In the data rows, the value 128 means zero.
Here are some points:
[186  85 244 190 190 217 203 209 196 146  99  81  71  76  95 207  93  54  75 114 230 127 136 146 105 118 220 143 172 166 151 158]
[149 114 134 117 122 132 122 142 107 114 120 122  88 149 125  90 132 124 122  97  81 131 125 112  77 129 127  82 103 102  76 105]
[143 144 126 105 105 111 124 122 114 108 125 117 107 143 138 105 141 136 144 145 118 166 156 144 117 147 104 113 103  93 107 117]
[152  97 138 143 148 164 169 172 142 133 125 106 100 113 102 102 109  91  90  79  87 112 122 118 107 148 177 139 151 166 117 145]
[104  92 112 139 136 137 131 132 130 108 122 126 116  72  96 126 131 152 153 132 126 101 101  97 116  91 108  83  85 116 100  96]
[120  96 140 124 112 116 108 117 113 106 113 118 139 134 135 155 130 106  95  97 113 100 100  94  96 101 141 118 139 141 137 155]
[163  89 167 129 131 135 112 144 116 110 106  90  82 103  91 133 113  72  79  69 113 100  94  74  64  99 165 114 165 202 165 190]
[110 138  77 115 111  95  88  91  83 130 190 221 222 234 191 107 191 195 185 134  45 115 115 109 130 131  76  70  81 104  66  66]
[143 141 129  99 101 101 121 121 159 163 161 154 133 162 145 126 118  99 109 129 155 174 171 174 142 163 150 148 146  98 126 144]
[ 76 107  86 145 121 105  93  85  77  82 107 117 128  69  97 102 135 188 203 209 178 178 184 185 219 154 120 130 106 134  99  85]
[102  87 154 165 171 173 157 153 168 129  85  86 109  35  80 182 102 106 134 169 250 122 132 143 154  81 145 156 137 143 147 130]
[152 157 168 199 195 184 184 186 144 147 158 133 106 138 104  65 116 103 108  69  40 112 113  93  78 131 112  77  91 107  64  84]
[120 132 137 132 142 139 138 132 133 132 107 123 115 109 127 138 145 153 174 178 173 140 128 115 120  89  90 109 110  99 114 114]
[134 192 147 133 139 137 156 130 167 160 143 161 175 177 194 158 121 120 101 142 146 103 113 123 111 103  80 144 113  53 165 148]
[128  96 133 115 112 124 116 123 117 111  82  93  94  97 103 153 126 125 128 145 177 147 150 153 132 144 172 144 147 136 126 132]
[ 64  90 107 164 161 157 160 157 147 142 134 120 128  27  60 100 100 128 148 146 154 114 120 148 203 119 158 156 144 187 122 103]
[138 133 140  99  96 115 111 114 139 128 120 122 130 172 181 206 165 148 140 163 189 156 163 175 150 162 175 158 133  89 148 137]
[135 133 116 108 103 110 118 127 140 158 184 185 193 216 204 169 188 153 126 100  74 113 111 102 107 123  99  98  97  99  95  94]
[114 158 145 146 123 114 104  97 115  99  87  94 113  77  91 118  89 112 114 142 149 101 107 137 158 111 133 187 188 175 212 190]
[129 111 130 110 123 119 122 125 127 124 120 117 134 154 172 194 176 153 142 133 151 113 102  99  94  92 108 102  99 104 111 119]
[144 118 131 102 100 105 112 129 125 124 138 152 160 194 173 149 142 106  94 104 116 146 166 172 151 180 169 131 132 118 106 116]
[139 124 129 141 135 127 101 116  78  93 116 105 109 111  98  59 115 107 126  88  71 134 142 134 134 156 147  92 112 135  67  94]
[112 195 117 130 151 159 190 162 208 217 199 190 183 159 154  89 106 139 128 140 108 105 122 134 140 115  63 133  94  71 132 107]
[108  89 131 124 121 117 122 122 131 115 100 109 121  91 119 184 123 123 125 145 172  99  95 102 107  83 129 146 184 201 186 164]
[160 101 149 143 138 145 128 139  97  98 106 107  83 120 104  99 107  84  81  68  80 112 106  94  85 141 178 138 164 189 138 152]
[111  93 130 128 121 140 135 172 211 232 221 231 213 151 138 165 109  98  98 110 150  88  92  93 102  77 111 103 102 121 112 116]
[146 166 202 182 193 201 193 198 209 188 140 128 121  88 105 142  90  89  90 119 166 101  93  97 101  77 108 132 111 104 135 130]
[ 71  86 116 147 137 135 119 112 132 125 108 130 164  59  76 163  85 117 121 163 222 109 124 162 207 115 173 200 175 192 178 140]
[139 115 122 109 105 110 107 105  99  99 113 119 105 151 144 135 144 132 133 120 106 132 126 125 115 169 189 165 171 143 132 135]
[123  74 158 148 137 162 145 171 162 150 120 123 132 110 140 217 129 103  93 113 191  89  80  93  77  60 126 105 119 122 126 137]
[106 114 130 140 157 157 149 130 123 109  97  89 105  82  95 124 102 109 101 114 131 107  98 118 126 106 133 162 171 180 188 195]
[107  89 107 127 129 128 127 149 138 144 173 166 167 141 115 118 131 138 152 122 124 147 150 127 144 126 134  94 100 136  74  82]
[112  87 113 135 144 164 177 208 199 202 204 184 182 154 138 154 151 140 129 110  97 108  98  86 104  91 111  78  79 137  72  82]
Then 16 other points, each followed by its number:
[107 120 115 122 115 114 103 110 122 122 132 139 135 101  97 125  96 109 109 130 145 119 119 135 155 127 136 164 154 150 154 139] 0
[120 190 123  80  95  79 103  83 137 150 127 150 169 169 177 144 101 120 101 153 153 126 136 160 173 170 146 235 199 142 248 191] 1
[147 156 128  86  91 104 117 120 159 154 152 167 159 214 210 194 181 154 134 134 131 136 120 108  69 118 108 118 119  75 135 141] 2
[145 141 191 169 167 155 148 138 144 127  85  86  88  72 100 168  78  92  79 135 194 104 114 128 131 103 150 176 172 165 199 191] 3
[144 154 134 148 140 120 100 105  80  90 118 109 110 114 100  84 114 130 141 143 139 172 193 188 189 191 163 137 129 124  99  98] 4
[130  79 160 116 106 128 125 138 137 137 105 130 136 141 142 180 100  71  85  99 158  98 107 118  96 122 179 176 189 195 201 206] 5
[127  99 112 113 114 117  98 118  78  82 118 127 128 171 157 148 181 148 148  98  62 131 119 100  83 124 126  61  88 120  54  79] 6
[100 101 139 192 175 165 143 120 105  99  86 101 112  37  62 129 108 165 187 197 208 114 107 103 121  66 101  95 100 143  96  95] 7
[117 130 141 153 161 159 152 148 144 129 114 129 131 130 138 186 151 144 130 138 135 105 102 104 101  88 104 107 102 121 110 110] 8
[ 80 117  81 138 124 120 103  92 105 113 124 138 145  73  94  89 116 145 141 131 109 111 106 128 181 119 115 150 142 199 152 141] 9
[107 119 121 124 139 134 144 135 135 111  93  94  95  75 103 129  90 116 102 129 147 103 105 106 120  98 120 155 144 138 160 154] 10
[140 123 128 118 127 129 131 131 105 116 128 104  92 124 107  81 116  95  96  77  66 107 113 106 105 153 170 146 176 160 148 148] 11
[123 152 106 127 136 148 167 171 172 184 205 198 173 164 144  65 123 127 125 104  52 116 124 107 119 123  82  83  84  96  86  85] 12
[139 117 151 129 127 121 118 110 118 104  99  99  96 107 109 105  97  91  91  93 108 100 105  94  87  91 123 123 161 160 189 193] 13
[183  85 185 139 161 166 159 171 143 143 146 120 106 175 136 152 125  51  58  37  67  97  93  64  15 112 164  78 118 111  84 134] 14
[147 150 115  89  98 105 138 143 153 172 195 183 172 214 173 101 117 102  92  84  58 122 117 104  74 134 103  93 107  83 108 125] 15
Which of these numbered points is nearest to each point below, ignoring the direction in which the first points spread most? Its number follows each.
[170 135 184 125 153 173 181 176 187 161 116  99  90 152 131 151  84  62  55  82 125 114 117 113  76 145 191 176 197 144 195 207] > 15
[139 127 135 140 133 132 124 127 115 100  88  96  99 109 106 104 112  97 107 107 121 128 129 137 127 132 137 122 123 130 112 118] > 10
[135 214  81  68  75  46  68  42  74  98 129 134 124 194 157  58 134 155 143 131  61 163 158 154 149 196 103 172 162 115 195 184] > 1
[112 116 125 161 180 179 183 196 184 184 185 163 153 115 112  92 110 115 117 112 100 103 105 101 111 105  93  88  94 121  85  87] > 12
[ 99 154  85 120 110  94  86  71  85  95 107 112 133 109 142 120 159 184 160 148  94 113 122 137 167 142  98 151 120 116 137 100] > 9
[138  69 132 125 108 131 119 131 110 107 122 117 133 155 136 168 137 102 115  82 123 127 143 129 110 138 177  99 116 137  83 117] > 6
[153 112 141  97  97  99 112 116 129 126 135 146 161 213 218 223 193 154 132 127 136 130 114 102  64 111 121 108 117  88 132 137] > 2
[119 179 134 170 162 135 118 110 112 113 118 122 146  99 137 121 156 201 196 203 161 152 146 144 173 105  82 116  91 113 101  87] > 7
[ 97 107  88 142 128 128 113 128 107 128 151 140 147 109  80  76 111 131 131 111  78 123 135 137 186 178 155 142 125 149  86  76] > 9
[ 89 125 124 132 135 134 133 128 141 118  89  90  96  49  89 136 101 103 106 145 159  98  96 129 153  96 122 174 159 170 183 177] > 10
[142 155 123  93 115 117 141 138 155 177 185 178 169 197 182 126 135 127 102 106  81 116 114 103  90 140 124 155 166 158 189 190] > 5
[165 159 144 147 122 112 102 101  92 103 106 111 133 103 128 154 165 195 199 186 158 140 137 119 134  95 103  92  83 126  94  83] > 7
[113  79 132 119 123 125 117 138 135 148 178 203 204 190 161 167 138 112 110  89 110  96  99  84  85  92 114  79  97 130  89 103] > 5
[170 195 160 113 119 107 122  96 112 124 111 120 125 190 202 177 178 153 144 148 146 140 141 128  85 135  97 133 116  66 142 139] > 2
[116 117 138 157 162 163 151 148 144 145 125 139 158 130 156 198 149 140 127 130 147  98  98 102 118  63 104 103  98 121 112 108] > 8
[121 100 148 158 146 150 146 137 132 118  94 107 119  83  99 177 117 115 117 128 152  92  88 100 107  61 104  96 114 129 113 112] > 8
[120 144 132 103  93  90  96  86 112 108  91  96 104 108 115 113 101  94  87 118 135 117 136 151 149 169 194 226 233 199 238 234] > 1
[191 146 140  91 106 129 136 154  96 112 158 126  88 224 134  45 135  82 100  27   0 154 170 133  86 229 182  96 136 118  64 105] > 11
[145 139 135 105 123 123 138 162 170 178 215 223 209 241 213 181 164 134 121 103  95 105 102 106  85 113 110 100 100  87 108 118] > 5
[133 118 132 119 124 129 135 124  96  89  98  96  95 115  97  87 111  96 100  88  81 136 139 134 135 186 179 161 162 162 137 149] > 11
[109 175 110  94 105 102 119 118 191 229 216 231 229 192 210 166 123 137 113 151 150 105 114 133 137 105  59 154 114  65 157 132] > 3
[124 126 152 125 129 141 135 133 144 137  97 106 111  95 113 152  85  77  80 126 184  96 106 120 120 110 161 190 190 179 226 206] > 5
[129 132 103 130 132 141 140 112  99  94 125 120 107 145 114  62 138 143 156 129  88 188 190 182 178 210 149 121 126 129  89  98] > 4
[169 101 113 105 103  98 107 116  71  93 120 109  81 158 117  75 134 110 146 125 122 230 239 215 166 233 175 100 116 112  73 101] > 4
[143 137 115  96 109 117 125 121 123 114 129 106 105 146 136 117 135 125 112  93  87 108 116  94  76 128 107  94 112  93  99 107] > 10
[116 126 122 110 114 105 127 119 152 145 129 121 115 109 117 122 106 110  96 122 159 124 134 153 154 137 145 180 155 129 169 157] > 0
[147  97 168 140 138 128 121 130 124 107  89  77  89  92  79 138 104  71  76  82 134  96  89  96  81  91 168 138 169 189 152 151] > 13
[128 189  98  89  91  72  91  65  79 101 110 115 112 142 143  61 118 149 139 164 122 202 209 226 211 225 149 180 146 104 142 120] > 4
[119 164 117 143 166 164 154 113 123 109 113 123 139 161 182 157 179 198 192 193 153 150 136 135 128 123  87 116 102  79 119 127] > 8
[112 127 106 141 135 137 139 146 170 174 181 186 182 159 177 183 184 197 178 162 147 108  94 106 125  90  90 116  95 110 112 109] > 8
[160 126 145 122 128 133 127 132  92 102 112 108  95 141 108  86 116  82  83  58  53 114 125 100  90 150 166 129 170 176 156 185] > 11
[121 160 115 104 107 119 137 143 161 173 165 175 182 196 188 161 163 157 130 123  92 116 117 112 112 115  82 113 106  66 110 110] > 3
[132  74 168 162 154 154 138 132 115  98  87  81  80  91  79 135 104  81  97  87 121  90 103  92  87 107 172 126 157 206 152 175] > 13
[106 127 106 121 105 109 106  89  98 107 107 113 133 127 141 128 116 128 110 122 119 108 101 113 132 103  94 129 127 136 163 149] > 10
[172 114 148 113 116 121 115 125  91  94 110  93  92 128 102 101 117  75  85  40  57  99  98  81  48 125 150  87 138 162 133 174] > 13
[182 113 195 127 135 133 124 138 142 113  81  82  78 102 104 166  90  56  60  84 150 103 100 104  77 115 198 162 196 195 194 208] > 15
[105 150 100 103 108  93 109  98 113 125 129 146 150 129 140 108 118 132 124 147 125 118 131 160 183 151 102 152 115  80 134 119] > 0
[114 174 151 175 171 160 170 146 182 180 164 181 192 122 147 157 110 153 128 166 177  96 107 125 155  72  71 149 102  92 154 120] > 3
[ 96  32 110 153 147 147 113 135  97  75 109  99 103  49  51 119 121 120 150 107 126 118 112 107 137 109 156  85 116 199  68  86] > 6
[157 170 129 138 132 135 135 118 100 109 122 123 115 127 107  65 105 120 123 113  89 174 183 175 164 167 117 100 101 100  80  87] > 4
[124 152 136 165 180 166 164 170 148 167 184 171 143 135 101  59 118 116 134  96  41 107 116 101 110 132  98  78  86 101  70  80] > 12
[133 150 185 185 176 167 151 119 148 146 134 160 159 110 118 164  90  93  98 132 171  96  84 114 106  63  98 127 113 101 135 126] > 3
[122 145 126 139 146 160 168 177 164 170 181 167 156 146 121  81 125 122 120 109  79 135 145 149 164 189 161 136 129 119 104  95] > 12
[141 122 125 104  99 103 115 111 117 120 134 134 152 186 196 237 237 233 243 223 208 174 136 117  99 118 114 112 111  89 111 123] > 2
[149  76 132 112 120 105 115 129 112 112 108 108 108 156 143 178 175 151 144 137 146 142 132 100  71 101 135  89 111 115  94 116] > 6
[151 146 141 147 142 142 145 138 119 120 131 124 119 121 107  90 111 119 122 103 102 167 184 184 182 180 148 120 106 106  90  95] > 4
